[[-22  18   5   1]
 [  0 -12 -24 -10]
 [-31  -5 -44  30]] out -24

[[ 17 -41  34 -11  51  17]
 [  2 -11  -4   6  14 -19]
 [  2 -14  33  -1 -27   1]] out 14

[[ 24 -24  -9  -2  -1]
 [-26  29  -7  -1  11]
 [ 31   7  -5 -50 -17]] out -1

[[ 16  -4   2 -37 -21 -20]
 [ 16  -4   2  18 -21 -20]
 [ 16  -4   2 -34 -21 -20]] out -21

[[  2 -10  -9  -3 -10  -3]
 [-30 -11 -42  28   9   6]
 [  2  -7 -27  -3  -3  17]] out 9

[[ 33  14  32  20   6]
 [  6 -25  24  32  22]
 [ -9  28 -39 -10 -13]] out 32

[[ 35  32   5 -21  15 -43]
 [-43 -13 -27 -17  30 -23]
 [-43  35 -23 -31  21  11]] out 30
---
[[6978 5429 3859 5220 4798 5540 5855]
 [2611 4996 6001 5128 5056 3960 8909]] => 5429

[[4918 6529 6041 2608]
 [5130 6988 7354 4356]
 [3614 7203 5494 8957]] => 6988

[[6 6 4 6 4]
 [1 5 4 5 3]
 [7 3 5 3 1]] => 5

[[624 201 569 672 478 291 467]
 [624 201 289 672 415 291 467]
 [624 201 134 672 478 291 786]] => 201

[[41 53 71 77 53 61 39]
 [64 45 96 78 66 20 58]] => 53

[[8 7 7 1]
 [2 5 7 1]] => 7

[[62 64 47 39]
 [80 62 26 18]
 [27 35 76 89]] => 62

[[-693  -16  698 -332  354  -45 -332]
 [-689 -113  658 -490  554 -188 -490]
 [ -61  188  372  125  153  202  125]] => -113

[[213 762 889 676 587 657]
 [454 376 616 137 874 270]] => 762

[[  3  25 -26  43]
 [-21 -31 -29  13]] => 25
---
Input: [-10 -44 -14   6]
Output: -10, 6
Input: [  7  43  47  16 -17]
Output: 7, -17
Input: [ 21 -23  -3  -8  22 -48 -35]
Output: 21, -35
Input: [-48  18  -7   2 -36  40 -20]
Output: -48, -20
Input: [  4  40  -5   2 -15]
Output: 4, -15
Input: [  3 -41  26   5 -33]
Output: 3, -33
---
[ -5  23  35 -25 -36 -38] ans = -38, -5

[  1 -12 -33 -22  15 -39] ans = -39, 1

[16 46 10  5 18] ans = 18, 16

[[  6   7 -10   5]
 [ -3 -13   7 -17]
 [ 24  46 -50  23]] ans = 5, 24

[[ -5  16 -10 -39  -8]
 [  9   8  21 -37   9]
 [ -8  12  -1 -38 -14]] ans = -8, -8

[-49  13   9  52] ans = 52, -49

[-16  27  -4  -8 -17 -22 -51] ans = -51, -16
---
[[-11.982, 22.329, -7.855, -1.657, 6.037], [-4.925, -0.053, -8.535, 18.672, 16.763], [-7.175, -8.701, -1.519, 8.794, 13.176]] -> -1.657
[[-0.09, 0.05, 0.01, 0.07, 0.15, -0.01], [0.21, 0.12, 0.07, 0.15, 0.04, 0.18], [-0.15, 0.06, -0.04, 0.11, 0.19, -0.02]] -> 0.15
[[97.6, -213.4, -90.4, -74.5, 113.5], [-125.9, -108.0, 132.0, -41.2, -64.3], [-108.3, -81.3, -193.5, -90.9, 55.9]] -> -74.5
[[-10.04, -41.20, 95.27, 143.54, 80.59, 180.75], [-124.80, -32.43, -120.90, -107.51, -53.72, -27.23], [-81.42, -84.10, -55.96, -127.60, 0.47, -51.88]] -> 80.59
[[-152.865, 93.566, -164.631, -134.957], [-181.449, 202.845, -174.632, -165.635], [-107.855, -99.493, -102.635, -65.083]] -> -164.631
[[-0.8, 0.2, 2.2, 2.2], [-0.7, 0.5, 1.2, 1.9], [0.8, -2.2, -0.2, -0.3]] -> 2.2
[[123.72, 68.88, -85.12, -114.55, -6.60], [-69.00, -85.36, -170.53, -13.32, -9.86], [-79.47, -122.15, -172.85, 31.18, -28.97]] -> -114.55
[[-20.2, -21.3, 14.4, 9.2, 11.9, -0.9], [-10.9, -22.3, 13.6, -8.4, 3.0, -21.6], [-5.8, 4.6, -22.0, -12.9, -14.0, -0.3]] -> 11.9
---
[[ -7 -13   1 -20]
 [  6   3   9  38]] -> 38

[[ -6  -2  -8  19  46 -26]
 [ 32   0   0  18  -4  -1]] -> 46

[[ -7  11 -21 -24]
 [ 45  18 -17  -5]
 [ -2   1  -9  14]] -> 45

[-14 -21 -12 -46   5] -> 5

[[-14  23 -51   3]
 [ 10  32  50 -12]] -> 50

[ -8 -30 -52  19  10 -33  28] -> 28
---
[[  0   0   0   0   0   0   0]
 [-16  25  -4  -9   4 -11 -29]
 [ -7 -24  16   9 -23 -19   4]
 [-16  25  -3  -9   4 -11 -29]
 [ 21  17   9   2  -3   3  23]
 [  5   5  11  -2  -6   0  24]
 [  9  11  20   5 -18   5  43]
 [ 24   9  -7  13   4  13 -13]]: 4

[[-22 -25  13 -12 -11 -13 -34  -1 -30   0  -6 -30  -8 -35   7  -8]
 [  3   5  14   3   2   5   5   4   6   0   0   2   1 -26   1   4]
 [  7  14   2   0   3  -3  13  -4   9  -5   0  11   2 -30   4  -4]
 [  5  10 -24  -3   8  -8   9  -2   6  -5   2   6   1  35   0  -6]
 [  3  12 -19   2   4  -3   7   4   5  -6   1   0   2  40   8   0]]: -4

[[ 27  20  33  31  -8  25  25  12   3   1   3  -2  -1  -2  16]
 [ 25   0  28  29 -11  34  22   0   0  -8  -5  -9  -2  -3  19]
 [ 14   0  -1   0 -18  39   2 -15 -15 -27  -6 -23   0   3  20]
 [  0  23  21  23 -13  38  14   0  -4 -13  -5 -15  -2  -3  21]
 [ 30   7  32   0   0  15  25   0   4  19   0  10   1   7   6]
 [ 29  13   0  31  -4  16  29  19   3   8   8   3  -3   4   5]]: 20

[[-12  21 -25 -27 -25 -13  26 -21  38  20]
 [  8  -4  10  -9 -13 -10   6 -11   8  -6]
 [ 12  30   1  19  24  27 -15  21   1   9]
 [  1   9  -5 -21 -23 -12  13 -18  23   7]
 [ 29  -4  39  46  47  31 -30  38 -36 -23]
 [ -4  22 -17 -25 -25 -10  16 -19  33  17]
 [ 31  -9  41  34  32  21 -29  27 -32 -25]
 [  7   1   5 -22 -27 -15   8 -21  17   0]
 [ 13  10  12  25  28  20 -10  23  -9  -5]]: 9

[[ -7 -11   2  -2  10 -39   9  -4   5   5   4  -9  24]
 [ -4  19  -8 -11 -10  21 -25 -20 -15   9  -9 -24  23]
 [ 12   2  -6  -5  -9   7 -23  13   9 -16 -21  -4   1]
 [-26 -11   3 -26  13  -8 -14  -5  -4   5 -26 -19  -1]
 [ -2  -7   0  -1 -14  27 -15 -11   0  -6  -3 -16 -30]]: 1

[[  9  14  35  -1  -3  35  27  42 -10  -3  44  28]
 [ 28   5  -6   6   9 -18 -18 -35  -3  -1  -9  -9]
 [ 24  -6 -29  -6 -12 -36  24 -24 -15  -8  14  13]
 [  9   6  -3   0  -2   3 -10  13 -16  -3   7  18]
 [ 28  12  24 -18 -16  13 -46  10 -26 -13 -43 -35]
 [-30 -10   7 -40 -22 -22  51  -9  35   8  37  20]
 [  0  17  39   3   0  37 -20  21  -9  -3 -14 -26]
 [-11   4  -3 -25 -31 -27  -1 -27 -30   8  19  22]]: 13
---
[218 797 150 539] ⇒ 218, 539

[[5 3 5 5 5 0]
 [5 6 5 5 5 8]] ⇒ 5, 8

[ 886  682  628 -622] ⇒ 886, -622

[414 887 496 242  95 421] ⇒ 414, 421

[ 17 -31  29  -9  -9] ⇒ 17, -9

[[ 50   8  36 -32  33]
 [ 24  47  38 -15  42]
 [ 34  38  48  -8  46]] ⇒ 50, 46

[3829 2030 8716 6996] ⇒ 3829, 6996

[2663 8492 6115 1718] ⇒ 2663, 1718
---
249  771  369  296  492    4  229 => 229

-906  -445   967  -962 => -906

 61   70   75  109   44  114   53
 82   82   96   94   95   89  125
 62   64  105  100  103   84  193
=> 53

 14   11   -1  -22   12
 30   10   -1   28    5
 29   19   -2  -30   17
=> -22

 26    5  -32  -11  -10  -25   22
 35   -9   23   -1   17   12   25
=> -25

 484   578   758   496   675   896  -787 => 484

651   74  314  903 => 314

329  956  924  209
137  624  847  447
432  903  415  215
=> 209
---
array([[  1,  13,  18,  20,  23,  20],
       [-16, -15,  12, -44, -18,  35]]) value 23

array([[  0,  23,  16,  45, -48,  37,  23],
       [ 22,  42,  -5,   1, -39,  35,  -8],
       [  2,  16, -40,   6, -33,  39,  -3]]) value 35

array([[-29,  -7, -20, -12,  26, -47],
       [ -4,  -7, -20,   0,   3, -36]]) value 26

array([[  4, -40,  40,  -7,  11,  15,  20],
       [  9,  -8,  18,   6,   4,  -1,   9],
       [  7,  -6, -22,   4,  18,   4,  27]]) value -1

array([[ 33,  27, -15,  -8,   5, -16],
       [ 14,  27,  13,  45,  -2, -16]]) value 5

array([[-18,  52,  11,  -8,   6,  -9,  19],
       [  0,   4,  -1,   3,  18, -46,  17]]) value -9

array([[ -1,  30,  28,   7, -29, -12,  -9],
       [  5, -33,  18, -16, -31, -18,  -7],
       [ 34,  -5,  35,   0,  37,  39,  -7]]) value -18

array([[ 17, -22,  44, -24,   3],
       [ 26,  33, -26, -52,  50]]) value -24
---
[ -7  19  -3   0  25 -10 -47]
-7, -47

[[-20 -19  -4  51]
 [ 14   1  -1 -18]
 [ 30 -39 -26 -17]]
-20, -17

[[ -7   6   4   4]
 [ 42  25 -37 -21]]
-7, -21

[ 18  48  27  24 -26 -14 -40]
18, -40

[-29  32  15  38  35]
-29, 35

[[ 12 -30  23  -1   3 -36  14]
 [-18  41  34   9  25  -3 -30]]
12, -30

[ 15  41  45  -1   3 -22]
15, -22

[[ 22  -1 -17  -2 -14  22]
 [ 11  -8  39 -18  16   6]]
22, 6

[  3  -4 -37  -9]
3, -9

[[-14 -31 -33 -44]
 [-10  15   9 -43]
 [ 29  -4   2  37]]
-14, 37
